In the rows, 128 means zero.
Families of rows that turns and mirrors carry onto each other, the same ones carrying the whole set onto itself: the rest of each named row's family, in list order:
4 families of 8 rows:
Zimaf: [106 137 127 138 107 146 104 104 109 116 118 117 122 150 104 118 132 128
 115  86 103 117]
leti: [109 129 131 138 107 142 101 102 109 114 118 120 125 151 108 117 135 131
 117  89  97 116]
pape: [137 116 150 159 132 133 142  81 154 113 128 101 146 126 123 141 139 102
 107 128 130 135]
lubon: [132 129 150 164 128 144 144  83 146 118 134 115 146 134 128 149 145 108
 104 129 140 138]
Leri: [134 146 141 161 127 134 143  80 153 113 131 109 145 134 121 140 145 106
 108 125 142 143]
Von: [135 127 156 161 128 135 137  79 150 120 137 118 147 139 125 152 147 117
 110 135 135 131]
gurug: [136 122 148 157 132 133 143  80 158 116 129 100 144 126 119 140 136 103
 108 130 134 134]
mufo: [109 136 130 135 108 141 102 102 112 117 119 118 122 152 103 119 133 132
 119  89 101 114]
katov: [134 122 156 165 127 139 140  81 146 115 134 118 148 136 131 150 149 111
 105 131 134 135]
pebi: [114 132 127 134 104 146 112 104 112 121 121 119 129 137 112 116 129 133
 134  87  96 110]
Ruvuf: [132 127 153 156 123 141 139  83 152 110 126 100 138 129 117 149 151 109
 116 139 137 137]
kanu: [131 124 154 157 122 142 140  82 150 109 126  99 139 128 119 147 152 107
 113 137 136 138]
mim: [112 132 125 136 104 150 114 104 109 120 120 118 128 136 115 114 130 129
 130  85  98 113]
vabob: [114 129 127 136 103 146 111 104 109 119 120 119 129 137 116 114 131 130
 131  86  95 112]
gisi: [109 135 116 141 104 152 118 107 108 127 121 111 133 147  95 121 121 118
 119  94 102 116]
Pid: [116 121 122 143  92 142 111 100 104 123 128 121 127 143 110 117 125 126
 117  97  91 117]
sume: [115 116 129 141 101 141 106 102 105 123 121 121 139 148 103 122 128 125
 123 102  88 110]
gef: [133 121 156 157 122 139 138  82 150 109 126 101 140 129 121 148 153 109
 113 138 134 138]
saz: [112 132 124 137 105 141 109 103 113 129 123 116 134 151  91 124 123 128
 128 102  96 107]
pezo: [112 134 126 135 105 147 113 105 112 122 121 119 127 138 112 115 129 132
 132  86  99 111]
suz: [133 134 150 162 130 139 143  81 151 122 136 114 144 138 122 151 144 114
 110 132 142 134]
Vuma: [136 121 151 155 133 129 140  80 160 117 129 101 145 129 116 142 137 107
 112 131 132 131]
pamek: [114 130 117 143  93 147 117 101 106 124 128 119 124 142 108 117 121 123
 116  94  97 119]
Puz: [136 129 148 165 123 134 140  79 145 105 130 113 150 131 133 138 151 104
 105 125 133 146]
Ved: [111 120 121 145 101 153 115 106 100 119 119 116 139 144 107 118 126 115
 116  94  93 118]
leb: [108 131 129 139 106 146 104 103 106 113 117 119 124 149 108 117 134 128
 114  86 100 119]
tuvur: [133 124 155 155 122 138 138  82 152 110 127 101 139 130 118 149 153 110
 116 140 133 137]
Vebu: [141 125 156 161 123 124 131  75 150 108 132 118 152 136 128 141 151 113
 112 132 127 136]
pesin: [138 114 152 157 131 130 139  80 157 114 129 103 147 128 121 141 139 106
 110 131 129 132]
gebu: [116 127 122 140  93 137 109  99 110 128 131 121 125 145 104 119 124 130
 122 100  92 112]
putul: [139 142 150 156 128 124 133  75 159 116 134 114 146 138 117 142 147 116
 116 133 137 134]
kemu: [113 134 116 140  95 143 114 100 111 129 129 118 122 145 100 119 121 127
 120  97  98 113]

Which other rows belong to the same family as leb? Zimaf, leti, pape, gurug, mufo, Vuma, pesin
Which other rows belong to the same family as gebu? lubon, Von, katov, Pid, suz, pamek, kemu
Which other rows belong to the same family as saz? Leri, gisi, sume, Puz, Ved, Vebu, putul

Families of rows that turns and mirrors carry onto each other, the same ones carrying the whole set onto itself: the rest of each named row's family, in list order:
5 families of 8 rows:
Leg: [126 102 145 151 126 142 115 138 124 138 142 120  89 153 138 123]
sifuz: [120 143 122 120 114 128 148 142 143 167 160 126 126 116 136 106]
ruma: [121  96 150 155 126 155 122 138 122 137 145 118  95 144 131 130]
ruz: [114 138 126 114 120 133 149 144 147 161 169 123 129 118 133 105]
Sug: [121 105 137 132 131 120 133 151 118 166 167 143 124 127 144 134]
Guzos: [114 100 150 158 129 138 117 136 127 142 143 121  89 150 134 124]
Nos: [124 100 146 148 129 161 121 140 132 134 146 118  93 152 129 126]
mezo: [114  99 147 159 129 158 123 138 134 141 144 120  91 147 124 129]
Donu: [130 101 132 130 127 126 130 147 120 167 166 148 119 119 137 130]
fura: [120 142 119 127 122 127 147 134 146 165 157 129 134 114 134 121]
buke: [111 141 123 150 122 139 123 126 148 145 129 106  96 140 133 111]
mumi: [123  95 143 158 135 155 129 146 129 138 137 117  92 141 131 120]
lusi: [114 131 120 114 128 121 139 141 147 156 170 123 132 113 130 113]
rine: [109 134 134 135 127 137 123 131 152 127 146  96 102 148 131 107]
gasuz: [128  98 131 127 130 145 136 150 129 163 171 146 123 117 128 133]
tif: [126 105 140 133 132 128 137 143 121 169 167 148 123 124 143 134]
samo: [112 104 147 152 135 136 112 135 125 144 146 122  88 153 142 121]
Situk: [120  96 151 155 127 146 120 137 119 137 146 118  94 145 135 127]
Zem: [115 104 141 154 132 168 124 137 136 144 142 123  91 147 127 129]
sete: [117 137 118 121 126 125 145 134 152 161 170 121 132 119 128 110]
Kamup: [132  95 135 135 132 142 140 143 127 171 170 144 118 123 133 133]
mape: [ 98 133 136 144 128 137 126 130 155 132 146  98 103 144 124 108]
lepa: [131 100 139 129 125 147 145 151 127 172 165 140 114 116 140 130]
vibi: [107 139 129 152 120 137 127 127 151 139 133 102 100 141 125 111]
sibor: [106 133 125 117 132 128 145 146 149 154 172 120 138 121 130 122]
koz: [ 96 132 135 136 136 145 125 131 156 132 150  99 103 146 129 108]
garin: [108 141 130 145 117 137 128 127 146 132 139  96 107 138 126 107]
vomom: [125 105 131 135 128 151 144 153 129 166 164 144 127 122 129 142]
riref: [128  99 143 126 129 134 140 151 122 171 169 139 113 119 146 126]
sel: [131  95 137 135 133 133 136 142 124 170 171 144 117 125 137 132]
los: [120 142 113 131 117 122 144 141 141 167 151 127 131 115 134 125]
vofop: [111 137 127 118 130 126 146 137 149 158 170 124 137 118 133 118]
Kepe: [126 104 138 133 131 146 144 145 128 167 167 148 127 121 134 138]
kor: [107 133 130 143 129 141 133 139 149 128 141 100 107 143 124  95]
Siba: [112 137 126 149 124 136 131 137 144 134 132 103 103 141 126  96]
nota: [120  94 147 155 137 142 123 146 125 137 140 116  91 144 137 116]
situz: [123 136 112 122 119 128 142 139 147 163 158 127 130 108 127 117]
Bemit: [105 138 133 141 121 139 128 129 148 128 144  95 109 140 126 106]
Povo: [118 138 126 143 118 144 126 129 151 134 134  99  99 143 128 112]
mutor: [120 139 115 125 123 125 145 132 150 165 164 123 130 117 129 111]

Which other rows belong to the same family as Kamup? ruma, Situk, sete, garin, sel, Bemit, mutor
Which other rows belong to the same family as Kepe? Guzos, mezo, fura, tif, mape, vibi, vofop
Which other rows belong to the same family as lusi? Leg, Nos, Donu, rine, gasuz, situz, Povo
Which other rows belong to the same family as mumi? sifuz, ruz, lepa, riref, kor, Siba, nota

Families of rows that turns and mirrors carry onto each other, the same ones carrying the whole set onto itself: the rest of each named row's family, in list order:
3 families of 5 rows:
Migir: [141  94 126 142 121 106 133 130 129 119 100 129 127 148 121  90 143 129]
Zal: [156 136 117 111 105 106 115 124 156 144 109 135 134 103 126 103 128 100]
puse: [164 138 119 116 129  97 110 147 140 155 140 134 142 137 129 105 129 105]
Kotob: [147 110 116 145 111  96 120 159 128 121 112 125 126 156 136 104 136 138]
vesub: [184 122 121 116 138  99 125 136 153 158 118 137 140 133 138 116 126 108]
dipo: [140 129 123 150 117 109 129 134 148 113 112  99 131 111 122 108 135 138]
talut: [168 114 100 143 116 118 133 145 171 142 111 144 131 161 134 108 117 127]
Viz: [149 139 111 142  98 120 135 123 160 140 108 135 124 106 128  89 130 104]
Badad: [147 145 127 134 106 124 133 130 146 143 129 138 132 103 130 102 148 109]
lemi: [173 115 104 139 129 116 132 139 182 140 104 120 147 149 128 118 129 129]
siv: [149 110 123 144 112 105 137 143 131 128 109 141 124 157 146  99 157 127]
kas: [130 128 124 123 113 101 129 111 140 116 114 113 125 120 114  94 122 123]
panog: [170  94 107 132 128 106 147 137 155 137 106 135 151 155 129 117 137 129]
led: [133 121 116 143 133  99 117 121 143 106 128 111 137 124 113 105 131 135]
zose: [165 133 116 125 140 118 110 136 161 149 144 145 142 134 120 112 123 113]

Which other rows belong to the same family as Zal? Migir, vesub, kas, panog
Which other rows belong to the same family as talut? Kotob, dipo, Badad, zose

